In the data rows, zero lies at 4.5, halfway between 4 and 5.
Here are some points:
[2 5 5 5 6 5 7 0 6 5 3 6 7 2 5 2 5 4]
[9 5 4 6 2 4 4 6 7 4 2 5 4 2 5 7 5 7]
[3 5 5 6 3 3 4 4 3 4 3 6 8 2 6 3 5 3]
[9 4 6 4 6 3 4 6 3 4 5 6 1 5 5 2 5 7]
[7 4 6 5 5 3 3 6 3 4 6 6 2 5 5 3 6 5]
[6 5 6 5 2 5 3 2 3 4 6 6 8 6 6 3 5 4]
[4 5 6 5 5 4 4 5 3 4 6 6 5 5 5 2 5 3]
[6 5 6 5 7 4 6 3 6 5 6 6 3 5 5 3 5 4]
[2 5 6 6 4 5 4 5 3 5 6 6 8 5 5 4 5 4]
[3 5 6 4 3 4 3 5 3 5 5 4 5 6 4 5 5 3]
[4 5 5 5 3 4 3 5 3 4 5 6 6 4 5 2 5 3]
[3 4 2 5 5 8 3 3 8 4 6 5 5 5 4 2 5 3]
[6 5 6 6 4 3 4 5 5 4 6 6 3 5 5 2 5 4]
[5 5 3 2 2 5 3 4 3 4 3 5 5 7 4 2 5 3]
[6 5 1 6 2 3 3 2 4 4 1 0 3 4 4 9 5 4]
[9 5 6 4 4 3 3 6 9 4 6 6 1 4 4 2 4 8]
[5 5 3 5 5 6 7 3 3 5 7 5 6 5 6 8 3 7]
[5 2 2 3 8 4 7 6 6 4 1 6 1 7 5 6 5 4]
[2 5 5 4 6 6 3 6 5 5 3 1 1 1 2 4 3 4]
[4 5 5 5 2 3 3 6 3 4 3 6 7 3 5 3 5 3]
[4 4 5 6 7 3 4 7 5 4 6 6 2 3 4 3 5 5]
[3 5 5 5 4 5 5 4 3 5 6 6 7 5 6 5 4 5]
[5 5 6 1 2 4 3 5 4 5 3 2 2 7 2 7 5 3]
[7 4 6 6 4 6 7 1 3 6 3 6 1 2 5 3 3 8]
[5 5 5 2 5 5 4 7 3 6 4 1 5 2 3 8 1 4]
[5 5 3 5 5 5 5 4 3 5 6 6 5 5 6 6 3 7]
[3 5 6 6 5 4 5 4 3 5 3 5 8 1 6 3 4 3]
[4 5 5 5 4 5 3 4 3 4 5 5 4 6 4 3 5 3]
[3 4 2 5 5 7 4 3 8 4 6 5 5 5 4 2 5 3]
[3 5 1 6 8 5 7 6 4 5 6 4 5 4 5 8 3 4]
[7 5 5 4 2 3 4 6 7 4 3 1 5 7 0 6 4 8]
[8 2 5 4 6 3 4 6 5 3 2 5 6 7 6 2 5 3]
[3 4 3 5 8 5 7 6 4 5 4 3 1 4 3 8 5 5]
[6 5 0 5 1 4 4 2 3 4 2 2 4 5 6 9 6 4]
[6 3 5 5 7 3 4 7 5 4 4 6 2 5 5 2 5 4]
[3 5 6 6 6 5 5 4 3 5 5 5 5 4 5 4 5 3]
[3 3 0 5 5 3 4 6 9 4 1 4 5 7 5 4 2 5]
[6 5 3 5 4 5 5 4 3 6 7 6 4 5 6 7 2 7]
[2 5 6 5 6 4 4 6 3 5 4 3 2 1 3 5 4 4]
[5 5 4 0 2 3 6 7 3 4 1 5 6 5 4 2 5 3]
[7 1 6 5 7 5 4 6 9 4 2 6 4 7 5 2 5 3]
[8 4 6 4 2 5 3 2 4 5 6 6 6 6 5 3 5 4]
[7 4 5 5 2 3 4 5 3 4 5 4 7 6 5 5 5 4]
[5 5 6 2 2 5 3 5 4 5 4 2 2 7 3 6 6 3]
[2 5 5 3 3 5 4 4 3 5 5 4 8 7 5 7 4 5]
[3 4 5 5 5 6 4 4 4 4 6 6 5 5 4 2 5 3]
[3 5 5 5 4 5 5 4 3 5 6 6 7 5 5 5 4 5]
[5 5 4 5 4 5 5 5 3 5 6 6 5 5 6 5 3 6]
[2 5 6 6 4 4 4 4 3 4 6 6 7 5 6 3 5 3]
[3 4 5 5 5 6 4 3 5 4 6 6 5 5 5 2 5 3]
[3 4 3 5 5 7 4 3 7 5 5 6 5 6 4 2 5 3]
[5 5 6 1 2 4 3 5 5 5 3 1 2 7 2 7 5 3]
Here are 17 more points, each followed by its number:
[4 5 6 6 4 3 3 5 3 4 6 6 6 5 5 2 5 4] 0
[9 3 6 6 5 6 9 3 3 6 1 6 1 0 5 4 1 7] 1
[4 4 5 5 7 4 5 5 3 4 5 6 3 6 5 4 5 3] 2
[5 5 6 1 2 4 4 6 4 5 3 2 3 7 2 6 5 3] 3
[3 5 5 6 3 5 6 1 4 5 2 5 3 2 5 3 5 5] 4
[3 5 5 6 4 4 5 2 4 4 3 6 8 3 6 2 5 3] 5
[5 4 4 2 2 5 3 5 3 4 4 4 4 7 3 3 5 3] 6
[2 5 6 4 4 5 4 4 3 5 6 4 7 6 5 6 4 4] 7
[2 5 6 5 4 4 4 5 3 5 6 6 7 5 5 4 5 3] 8
[6 5 5 3 3 3 3 3 9 4 7 5 1 7 6 3 1 6] 9
[3 5 5 6 5 6 4 4 5 4 6 6 5 5 5 2 5 3] 10
[3 5 5 0 2 6 3 5 3 6 4 1 7 7 4 9 3 6] 11
[2 5 5 3 3 5 3 5 3 5 5 4 7 6 5 7 4 4] 12
[3 5 6 3 3 5 3 5 3 5 5 3 5 6 4 6 5 4] 13
[3 5 5 4 8 7 8 1 3 5 6 3 3 7 4 9 5 3] 14
[3 5 4 5 3 4 3 6 4 4 4 6 6 4 5 3 5 3] 15
[4 4 2 1 3 7 3 4 4 5 3 2 3 7 2 3 5 4] 16
Which two of these numbered points are nearest to each point below by angle, seen from the average point of the first points? Their numbers follow each, nearest first.
[3 5 6 5 5 4 4 5 3 4 6 5 5 5 5 4 5 3] > 8 0
[3 4 3 5 5 7 4 3 7 4 6 5 5 5 4 2 5 3] > 10 5
[5 4 5 6 6 3 4 6 4 4 5 6 3 5 5 3 6 4] > 2 0
[4 5 2 5 4 5 5 6 5 5 6 6 6 5 5 5 2 5] > 12 7
[3 5 4 1 2 6 3 5 3 6 4 2 8 7 5 9 3 6] > 11 12
[3 5 5 6 4 4 5 2 4 4 3 6 8 3 5 2 5 3] > 5 4
[3 4 3 5 5 7 4 3 7 4 6 5 5 5 4 2 5 3] > 10 5
[5 5 6 6 4 3 4 5 4 4 6 6 4 5 5 3 5 4] > 0 10
[7 4 2 4 2 4 4 4 4 3 4 3 7 6 6 8 5 4] > 11 12
Now 17 new points, numbered from 0 again:
[4 5 4 3 2 3 4 7 3 4 2 6 7 2 5 6 5 4] 0
[6 5 4 5 5 5 5 6 3 6 6 4 7 3 6 7 2 5] 1
[3 5 6 5 5 4 4 6 3 4 5 5 4 3 4 3 5 4] 2
[9 2 3 2 7 3 3 6 3 4 2 6 1 6 4 2 5 8] 3
[3 5 5 6 4 4 5 3 3 4 4 6 8 3 6 2 6 3] 4
[9 5 6 5 5 4 3 6 9 4 4 5 3 2 3 2 4 9] 5
[6 5 5 5 3 4 4 0 4 4 6 4 7 7 6 3 5 4] 6
[2 5 3 6 6 4 4 6 4 5 6 6 7 5 5 5 4 4] 7
[3 5 3 6 7 3 4 6 6 5 7 4 3 1 4 6 2 4] 8
[3 4 1 5 5 8 4 2 8 4 5 5 6 4 5 3 5 4] 9
[9 5 5 4 2 3 3 6 9 4 4 3 1 6 2 5 5 6] 10
[8 5 5 4 4 4 3 6 9 4 6 6 2 4 3 2 3 9] 11
[2 5 5 5 5 5 4 6 3 5 4 3 3 2 3 3 5 4] 12
[3 4 4 5 5 3 6 3 9 4 0 6 6 0 6 2 5 4] 13
[4 5 5 3 6 3 8 2 9 4 2 6 5 1 5 2 5 5] 14
[4 5 6 6 4 4 4 5 3 4 6 5 5 5 4 3 5 3] 15
[9 5 5 5 4 3 3 6 9 4 6 6 1 4 4 2 4 8] 16
The same question for these:
[9 3 4 3 6 3 3 6 3 4 4 6 1 5 4 2 5 7] > 3 16
[2 4 2 4 8 5 7 6 4 4 3 3 1 4 3 8 5 4] > 8 12
[2 5 5 5 8 6 8 4 3 5 7 1 1 3 3 9 5 4] > 8 12
[2 5 6 6 6 5 6 2 4 5 5 5 6 3 5 3 5 3] > 4 14
[9 5 6 5 6 4 3 5 9 4 6 4 6 1 2 2 5 9] > 5 11
[4 4 5 4 8 6 8 1 4 4 6 3 2 6 4 8 5 3] > 8 9
[5 5 5 4 2 3 4 7 3 4 3 6 7 3 5 4 5 4] > 0 4
[2 5 5 5 2 5 4 3 3 5 6 6 7 7 6 5 5 6] > 6 7
[5 4 6 3 8 7 9 0 6 6 3 2 6 1 5 7 5 3] > 14 13
